Turns, then the turns between two rows, first turn first; the first pair answered
kopiz:
[  3.9   3.0   2.4  -5.0   5.1   8.6  -5.2  -7.3  -9.0   3.0  -5.4  -9.5
 -17.8  23.4   9.5   5.4  18.9  12.5 -29.8 -23.1   0.7] -> [  5.5  -1.1  15.0  13.8  -1.1   4.9  -0.6  -2.1  -2.1   2.8   9.9  23.8
 -14.1  19.2  -6.9   1.5  25.0   0.6 -28.4   0.1 -10.9]
[ -3.2   8.7  -7.2 -17.9  -4.2  -1.8  12.0  -7.7 -16.8   3.1 -26.8   8.4
   3.0   1.8   9.8   4.3  -6.7   9.4 -20.7 -19.3   1.5] -> [  6.3   5.5  -2.5  -7.9  -7.3  -6.1   4.1  -5.2 -14.8   2.3 -14.7  33.6
  -4.0  -7.0  -5.7  -4.4   5.0  11.4 -22.3  -3.9  -7.8]
[ -8.7  -3.1   2.6  -7.4   5.0  10.4  11.8  14.0  30.7  23.8 -22.6  -4.1
  16.0  36.8  -1.7 -10.5   9.3   0.3 -13.6   1.6  12.9] -> [ 13.7   0.4 -10.0 -12.4   8.0   2.3  -9.7   1.4  24.9  24.2 -20.5  -7.5
  -5.2  13.3  -5.2 -15.0  29.3  20.9 -23.9  -0.7   9.8]
nukeb:
[-9.0 -1.6  0.2  2.2  7.8  0.5 -3.5 -2.4 -2.3  5.5  2.3  3.3 -1.2 15.9
 -1.7 -9.3  0.0 -3.8  5.6 -9.1 -0.2] -> [-5.3 -0.4 -1.1 -4.1  9.5  1.2 -5.9 -5.9  0.1  7.2 -5.7 -5.1  0.0 16.9
  0.9 -8.0 -5.9  2.0  2.5 -9.8 -0.8]
[ 24.5   5.9   6.1  17.6 -14.9   3.4  19.3  16.1  -8.5 -11.5   4.9  13.9
  17.5   1.7 -15.1   5.0 -12.2   4.7 -27.7  15.1 -16.1] -> [ 24.4   5.2   6.4  16.4 -14.9   2.7  20.1  14.3  -8.8 -15.0   6.4  13.8
  15.4   1.4 -16.4   6.2 -11.7   6.8 -25.5  16.3 -16.2]
[-10.0   5.0  10.9   1.7  15.1   3.4  18.6  -7.2  -6.3   7.8 -20.2  -1.4
   3.3  29.1  -4.0  13.4 -24.7  -1.9 -11.7  -6.6  -6.8] -> [ -1.8   3.4   8.8  -8.4  13.0   4.5  15.7  -8.0  -4.3   3.9 -26.9 -12.0
   5.5  14.0  -1.0  17.5 -33.2   4.2 -10.2  -6.9 -11.5]
[ -6.2 -10.6  -3.6   4.9   1.6  -5.3  -2.2   1.0 -22.4   2.4  14.6 -10.5
  -9.5  -3.5   3.9   9.0  11.9  -4.6  14.3  -0.5  -0.6] -> [ -8.1  -7.6  -5.8   7.8   4.7  -3.7  -2.7   0.1 -21.6   5.5  12.6  -9.9
  -6.1   9.4   3.8   6.2  13.9  -4.3  10.7  -3.2  -2.3]
pigu:
[ -4.2  -3.6   0.1  -8.1 -10.8   3.6  -3.4   2.3   9.8  14.9  -4.1  10.7
  24.7   2.8  -9.3 -10.1 -31.7  -2.9  -5.3   5.0  -4.8] -> [  5.3  -8.0  -3.0 -14.9 -17.4   6.6   4.3  -8.1  -8.4  -5.0  14.7 -11.3
   9.0 -29.8   6.8   8.9 -11.2  10.5   8.3  -1.1   8.7]
[  2.7   6.5  -5.1  -8.2  19.3  18.7   1.7 -19.4 -10.1  15.2  43.0   4.9
 -31.1  -0.8  -0.9 -19.2  14.7  -9.6  12.1  10.0   4.1] -> [ 19.4   9.2  -0.7  -9.6  22.6  17.0  -1.8 -14.1  16.2  32.8  -4.9  11.7
  -5.2  14.7 -12.3 -24.2 -29.8 -10.6 -20.6  14.2 -13.6]
[ 14.3   6.0  12.9  14.6   0.0  21.8  24.5   5.9   6.0 -13.1  -0.1  -6.9
  24.7  15.1  -4.6  18.8 -22.1 -14.0  -4.7   9.9  -8.0] -> [  6.1   4.7  11.7  15.3  -3.2  22.6  28.1   0.8  -8.0 -23.2  21.2 -12.0
   9.5   3.7   5.4  26.4   1.4 -10.7  12.0   5.3   1.2]
[ -8.5  -1.3  14.7  27.4 -11.9   6.9  35.3   0.2  -2.5  -4.5  12.7   9.2
  19.6  -0.5  -7.5  18.7   3.3  -1.6  -8.7  14.1   0.0] -> [ -7.3  -0.2  15.9  26.3 -12.4   7.4  33.7   2.8   1.6  -2.7   7.6   6.9
  18.3   1.3  -8.3  20.9   0.0   0.3 -10.3  16.5  -5.3]
Now pairs of rows:
(2 to 3 turns a pair)
[ 19.0 -21.8  20.2   8.5 -16.2  -4.3  -3.4   5.0  -5.0  20.4  11.0  -2.1
   1.2 -27.2  -8.9 -29.2  -5.0   0.4  -7.1   9.6 -17.0] -> [ 14.9 -22.3  11.9  -3.4 -17.5  -1.1  -3.2   1.1 -10.8  13.2  10.5 -21.2
  -6.2 -34.1   4.8 -25.5  -5.0   6.3   0.2  -3.9  -8.3]
kopiz kopiz nukeb
[-12.2   4.0  11.2  17.2  -5.5  -5.0  14.5   2.5  -7.1  15.0  20.2  -0.4
 -25.1  -7.4  -1.3   4.8  22.9 -12.8  12.4  -6.2   6.2] -> [ 16.5   9.2   8.9   4.7 -11.9  -4.7  18.5   0.9  -3.0   8.5  -9.3 -18.7
 -11.9 -30.5   6.9  22.5  -3.0   5.3  -7.5  -7.9   0.6]
pigu pigu
[  5.1  -5.0 -13.6  -8.9   1.3  18.0   3.9  -7.1 -13.9 -15.9  -4.2 -22.7
   6.5 -23.2  16.1  33.6 -17.2  14.6  -7.3 -19.3   7.2] -> [-26.8 -14.0   4.0  10.4   1.0  23.6  25.4   6.7  -8.8 -12.4  18.1   8.2
  16.8   0.9   2.9  25.7 -11.4 -17.7   8.9  -1.2   5.4]
kopiz kopiz pigu
[  2.7  18.5  -1.0   2.7  10.5  13.8  13.0  -2.2   1.5  10.0 -10.8 -23.6
 -10.8  26.9  15.2   6.1 -11.5  13.0  -9.4 -30.1   9.5] -> [ -5.0  19.2   1.7   7.7  13.9  14.3  12.6   1.0   1.2  14.1  -4.0 -13.0
 -12.8  36.0  12.2   0.7  -4.6   6.2  -5.9 -28.5   8.9]
pigu pigu
[  7.1  -1.5   2.8 -26.8   4.6 -14.6 -35.5  -3.3  18.1   2.4   3.1   4.7
  -0.5   7.7 -12.3 -40.1  -5.3   2.5 -22.7   6.5 -22.0] -> [ -9.3  -1.8   2.1 -39.3  -0.2  -0.4   2.1   4.6  13.0 -16.3  -3.3 -40.8
  13.8   7.7  23.5  -3.3 -29.3  -2.9 -10.4 -10.5  -5.4]
pigu kopiz kopiz
[-30.3 -10.7   4.6  -3.0   4.6  -2.3  -0.4   6.4   3.6   6.8  14.0   1.4
  -2.3  11.2   3.8 -13.3   3.4 -20.3  20.7  -0.3  12.2] -> [-30.5 -12.5  -0.1  -7.7   6.8   1.1  -3.2   6.0   0.1   5.1   9.0  -8.5
  -0.6  13.4   8.9 -12.2   1.3 -14.9  19.5  -7.2  14.1]
kopiz kopiz kopiz
[ -7.9   4.2  -1.9 -15.8  -3.2  -6.6 -61.2  -8.9  29.7  34.7  -7.2  -0.8
  -5.9  -1.2   2.1 -44.1  10.1  11.8   6.4  -7.2 -21.0] -> [ 23.5  -2.5  23.9  -2.7 -28.5   1.0 -13.4   6.5  32.6  -2.0  -4.3  17.6
  27.9 -48.8  -3.4  -3.8 -20.3   5.7   6.5  33.4 -31.7]
kopiz pigu kopiz
[  7.9   8.9 -11.4  19.4   6.0  -5.7  -9.4  -1.4 -16.0  -1.2  18.6  18.7
 -17.6  -2.2 -14.6   3.2  19.5  13.7 -13.5   1.5  -1.4] -> [ -1.8   8.3  -6.4   8.1   5.7   2.3   3.8  11.0   0.7   5.2 -22.5  -1.2
  13.6  17.4  -3.7  11.9 -29.3  -0.1 -24.6  -4.9  -2.0]
pigu kopiz nukeb
[-19.7  -6.1   2.5   3.0   1.7   9.3  14.1   1.0 -11.6  -9.6  19.5  -5.9
  -0.8   3.0   8.1   3.1  12.6 -11.7  21.3  -5.7  13.0] -> [-10.0  -9.3   1.1   5.9  -0.1   3.9   5.2   0.8 -10.4  -9.6  29.9   9.3
  -9.1  -5.9  -1.3  -4.1  22.7  -6.9  19.7   3.1   9.0]
kopiz kopiz
[ 11.1 -12.0  24.9 -29.4  -4.1  16.0 -14.2  25.9  -3.8   2.5   3.1  10.3
  20.3  -0.5 -19.3   9.8 -19.0  -5.1  10.8   8.9  22.6] -> [ 20.4 -10.2  21.6 -30.2  -4.3  11.5 -25.5  19.1  -5.8   3.8   3.3  11.6
  16.3 -12.8 -22.3   5.0  -9.0   3.8  10.6  10.3  20.2]
kopiz kopiz
[-31.1  23.3   5.9   2.5   9.8 -11.5   2.4  -4.8 -13.0  22.3   1.6 -10.0
  -0.6  30.0   2.4 -15.7  17.1   5.4  -4.1 -12.0  20.2] -> [-11.0  26.2   0.2   1.9  11.5 -15.7 -16.5 -12.0 -15.2  30.3  -7.2 -10.4
  -9.4  18.6  -6.4 -19.1  20.5  19.7 -16.8 -12.1  14.4]
kopiz nukeb
[ 18.9  -0.8   7.5  19.0 -10.4  -8.3  -2.0   7.2   2.7  -0.9  10.9  41.2
  -0.7  -9.0 -26.3 -12.8  10.7  -6.2 -15.7  29.8 -21.4] -> [ -3.6 -11.2   6.0 -22.3  -5.8   7.1  25.3  12.9   8.1 -12.1 -21.2 -25.6
  22.3  -8.1  16.9  11.2 -37.4 -11.5   1.2   1.6  -0.3]
kopiz nukeb nukeb
[  0.0  -6.1   2.6 -15.1  -5.5   9.6 -20.8  -5.7  24.2   3.3 -13.5  -1.5
   9.6 -15.9  -8.2 -13.5  -2.1 -11.0 -13.9  18.2  -5.1] -> [-20.6  -2.7  -0.9   2.1  -4.0  13.5  -6.4  -9.7   2.3  -2.9  23.2   3.6
  -4.8  -5.2  -6.8  -7.2  29.8 -13.8   5.8  14.8   9.5]
pigu nukeb nukeb
[  1.2   6.8 -14.1  22.6  -2.3  -0.4 -28.0 -12.6  -3.9  19.7  -6.7 -13.4
  -5.9  38.3 -22.6 -18.3  25.9  10.8 -25.8 -13.9  -8.3] -> [ 12.5  -9.2  16.3  32.3 -18.1   6.1   8.7   8.1   6.0  -5.9   4.2  18.5
  28.5   2.4 -35.6  -3.5   6.0 -12.9 -16.1  29.2 -17.5]
pigu nukeb kopiz
[ -0.3   0.5   1.3 -16.0  -3.7   3.8  13.1  10.5   7.5  -7.4 -10.3 -21.3
  11.5  -1.1   6.6   2.3 -18.2  -1.9   3.6  -7.6  -4.7] -> [ -4.9   1.9  -3.0  -4.8  -2.4  -2.3   0.8   0.4  -7.3  -2.7  23.6  -1.9
 -11.3  -3.4   1.8  -9.6  22.0   0.1  12.9  -6.6   0.7]
pigu kopiz nukeb
[ 17.6   2.5   3.5  -6.3 -14.4  -7.2   2.0  -1.5  -2.1   1.3 -11.4  -8.3
  -8.7  -5.4  17.1  19.2  -1.0  12.4   3.2 -17.2  16.2] -> [ 20.3   3.0   6.7  -0.4  -7.5 -11.7 -12.0  -0.8   9.6  15.1 -18.4  16.1
  -3.5  13.2  -0.6  -1.4  -3.0   9.8  -7.8  -9.3   3.1]
pigu pigu kopiz
[ -2.4 -19.0  11.0  -9.6 -10.2   1.7  13.3   9.1  12.0 -14.0  13.3   4.2
   7.9 -31.0  -1.4  -0.6  -9.8 -17.7  14.9  13.4   0.7] -> [-34.2 -11.2   0.1  -5.3   1.5   2.2  -0.2   7.9  11.1   7.1  12.8  -1.4
  -0.9  13.8   0.3 -19.9   1.0 -26.9  19.7  -7.3   8.5]
kopiz pigu nukeb
[ -6.7 -12.7  -1.7 -13.3  15.6   2.2  -4.4   5.8  14.7   8.1 -28.6 -23.9
  12.0  13.4   9.1  -2.2 -27.4  -5.4  -3.9  -5.1   8.7] -> [ 21.6 -19.3   3.2 -13.0   7.8 -10.3 -25.2   0.8   9.7  -1.4  -8.6   1.3
  -1.8 -33.4  -9.5 -13.0  -4.1   6.1  -3.3  16.0  -3.6]
nukeb kopiz
[ -9.0 -28.1   0.6  -4.5   0.9 -10.9  -5.0 -14.8   9.9 -19.2 -13.1  -3.0
   9.7 -17.8   8.2  -3.5 -15.2  12.6 -12.2  22.0  -5.5] -> [-35.2 -22.9  -1.8  -1.8   7.3  -8.6  -2.7 -17.9  -1.1 -16.3   2.4 -10.8
  -2.7   6.5  18.8  -6.9   5.6   3.6   4.3   4.5   9.5]
pigu nukeb kopiz
[-12.7  -3.7   9.9  20.5  17.3 -10.3  -2.4   9.8  -1.1   9.1   4.5   6.5
   2.5  10.7 -22.8  -9.7  -9.1  -3.3   6.5  -1.8  12.4] -> [  3.2  -4.6   5.5   4.6  16.1 -10.3  -9.6   5.4   6.4   6.6 -15.8 -11.5
   6.4  -3.2 -18.3  -7.2 -25.9   6.6  -4.0  -4.6  10.1]
nukeb nukeb nukeb
[-18.7  11.9  -1.8  13.5   9.5   3.9   9.2   0.1  -8.4   7.5   5.5  -4.9
  -4.4  39.5   6.5   7.1  11.5  -0.9  -1.1 -20.0   7.8] -> [ 22.8  13.1  -7.9  -1.8  10.2  -7.5 -17.0  -5.3   5.3  10.6 -21.5  -5.9
  -5.4   8.7  -4.0   0.1  -5.4  21.1 -27.4 -12.6  -7.3]
kopiz pigu nukeb
